128 stands for zero in the data rows.
Here are some points:
144 141 140 134 142 142 144 140 139 141 140 139 142 137 136 136 137 133 130 127 126 125 124 125 118 116 114 113 112 104
129 131 130 141 139 135 140 138 133 141 138 139 137 131 138 133 130 137 128 127 133 123 127 121 124 120 116 118 120 113
136 130 132 149 146 124 139 135 131 152 144 143 149 148 149 138 137 148 142 149 152 138 162 147 146 144 145 139 154 147
103 104 091 089 091 099 086 082 083 080 090 093 093 077 075 088 093 076 098 084 076 080 110 084 091 086 086 103 106 104
163 142 146 145 150 177 179 158 157 126 166 182 190 168 157 163 180 157 175 180 181 170 183 170 205 166 203 177 174 170
121 121 126 112 119 129 128 130 135 130 123 133 119 133 119 124 135 143 138 120 121 129 134 135 124 128 137 135 129 131
142 138 134 129 129 125 123 116 117 113 108 105 106 102 100 095 094 094 090 086 084 084 083 082 083 080 080 082 083 081
147 146 156 152 154 159 162 154 161 165 159 167 170 167 173 166 163 160 166 161 157 165 158 157 156 158 157 151 150 147
129 134 136 134 135 134 138 137 139 136 137 141 139 139 132 140 133 134 128 135 135 135 135 127 130 123 119 127 119 118
144 163 155 147 162 170 162 183 172 170 174 177 179 173 176 185 178 176 172 173 180 186 182 172 175 166 175 167 166 162
131 129 125 117 122 113 110 106 103 104 099 099 093 090 091 088 081 085 082 078 077 079 078 076 082 077 077 080 083 081
115 123 126 139 159 149 144 145 140 153 162 155 173 167 163 165 165 163 156 167 157 159 188 182 153 162 175 144 167 185
126 112 122 128 131 126 128 129 131 128 137 136 139 134 138 134 133 133 150 130 133 127 135 126 134 134 130 130 125 129
082 108 082 108 132 096 109 102 090 113 101 099 097 097 100 130 119 113 138 103 120 151 119 129 130 110 142 137 129 122
043 074 136 132 091 150 138 155 136 095 150 122 060 160 102 154 124 177 110 135 180 131 142 186 082 168 224 144 195 149
123 122 119 109 112 105 104 102 101 099 093 091 094 088 083 083 084 082 079 075 079 075 078 078 078 079 076 078 081 082
135 132 127 122 121 116 115 108 110 104 104 099 099 095 092 089 089 088 082 080 078 078 080 080 077 079 079 076 081 081
092 107 104 094 096 093 089 089 091 089 092 085 087 075 072 073 088 098 095 069 092 086 090 085 104 100 104 114 102 111
133 135 132 125 148 137 144 143 155 146 150 134 150 137 156 152 144 155 142 141 150 156 150 152 143 146 149 136 148 136
133 115 124 121 126 123 128 117 131 127 138 138 135 133 155 146 156 162 156 159 150 151 145 157 155 150 153 151 157 137
140 139 135 126 132 125 123 113 116 113 111 106 108 102 100 094 094 094 093 087 086 087 086 082 084 078 080 081 083 080
128 122 119 113 115 108 113 100 102 100 095 095 093 090 090 084 083 083 081 078 076 078 078 080 081 074 078 078 080 080
118 087 104 146 102 150 142 124 139 152 151 184 131 142 148 188 143 155 168 161 163 146 145 195 177 162 171 180 144 146
115 120 127 117 112 116 114 135 128 123 124 128 129 126 126 126 121 144 136 118 130 122 138 132 139 142 140 133 130 131
121 147 133 140 135 139 149 134 135 153 149 133 149 157 123 154 157 163 168 154 167 152 153 165 140 139 164 165 143 157
164 162 167 164 173 171 173 172 170 174 177 174 175 169 172 167 164 165 161 157 155 155 156 150 146 140 140 135 133 129
12 more points follow, each with its number after it:
105 110 096 090 083 063 100 069 068 101 073 105 088 092 105 086 070 083 114 141 083 107 124 115 112 107 113 115 121 115 0
108 125 049 099 116 070 104 078 100 089 096 097 109 071 078 096 078 068 124 113 073 141 110 150 079 151 120 117 136 135 1
138 132 126 122 120 118 114 111 106 104 103 098 101 097 097 091 089 087 083 082 082 080 081 079 082 078 081 080 080 076 2
124 134 140 135 131 148 138 140 151 155 137 158 151 155 146 163 147 145 144 160 155 152 164 158 154 149 154 150 149 153 3
136 136 131 122 125 119 115 109 108 107 104 101 101 096 095 091 089 089 085 081 084 082 080 083 080 078 080 078 080 079 4
136 145 143 144 155 153 160 174 181 166 163 173 175 172 175 182 205 167 177 172 176 182 165 180 171 165 184 165 164 175 5
141 137 133 126 131 121 118 112 111 109 103 105 102 097 096 091 090 089 087 083 083 080 082 081 082 080 080 079 082 083 6
131 107 130 128 072 130 138 130 129 141 100 138 130 163 178 151 154 173 143 149 207 153 175 145 163 162 141 210 144 156 7
129 098 086 096 103 093 108 103 090 065 071 094 101 097 082 137 104 087 092 087 105 113 133 124 077 112 122 128 144 150 8
080 092 148 162 062 063 046 130 109 135 116 103 100 103 163 092 115 109 121 154 142 136 115 106 157 164 154 158 143 187 9
120 108 098 094 102 093 090 097 089 077 073 078 081 095 067 088 095 084 092 084 071 085 076 079 093 085 083 104 114 109 10
145 144 144 140 146 142 143 141 140 144 142 142 141 140 136 131 133 134 126 121 126 122 120 119 114 111 108 107 105 099 11
Which two of these numbered points are nearest to each point below, looking only along the 3 directions in which the first points spread most? Their numbers follow each, nearest first.
124 124 117 113 112 107 103 102 099 096 098 096 093 089 086 084 087 082 080 079 079 079 078 080 073 074 075 075 078 081 > 2 4
144 138 134 121 131 119 145 154 143 107 163 145 121 143 153 136 161 176 130 151 173 159 175 187 187 154 171 188 188 177 > 7 3
146 147 147 142 151 144 145 142 144 148 143 143 144 138 139 135 130 133 127 122 121 118 118 117 113 107 106 101 101 097 > 11 3
109 113 112 128 098 102 056 058 112 119 081 091 084 136 095 065 144 103 086 144 121 132 105 126 164 164 105 141 152 138 > 1 8
134 131 131 120 123 116 114 109 106 106 102 098 100 094 091 090 088 088 086 080 078 081 081 080 081 077 080 080 081 079 > 2 4
156 145 151 162 169 176 161 169 179 176 173 183 188 180 180 177 184 182 189 176 176 176 179 178 179 170 174 164 166 162 > 5 3
143 151 164 164 146 161 170 160 172 173 191 180 172 173 176 181 181 184 177 186 180 176 176 170 168 180 185 189 163 181 > 5 3
139 138 134 126 127 123 119 113 113 110 107 104 106 097 098 091 092 088 087 085 084 082 082 081 083 079 081 080 083 082 > 6 4
126 089 099 127 085 136 077 176 090 117 073 123 039 123 111 127 101 098 173 135 061 129 127 173 166 173 132 164 136 177 > 9 8
131 124 124 115 119 116 112 102 101 104 098 095 097 089 092 086 084 086 082 079 081 076 079 077 078 077 075 078 085 084 > 2 4
107 118 118 082 112 096 088 097 087 109 103 076 093 106 116 103 117 107 117 114 123 111 106 092 120 140 121 133 126 138 > 8 1
135 134 120 134 131 140 120 136 153 124 142 151 160 173 167 183 145 152 202 155 195 184 167 163 188 162 163 185 165 178 > 7 3
131 145 130 133 147 143 141 150 149 153 153 140 158 151 151 152 159 151 149 149 154 155 154 141 154 151 149 162 148 159 > 3 7
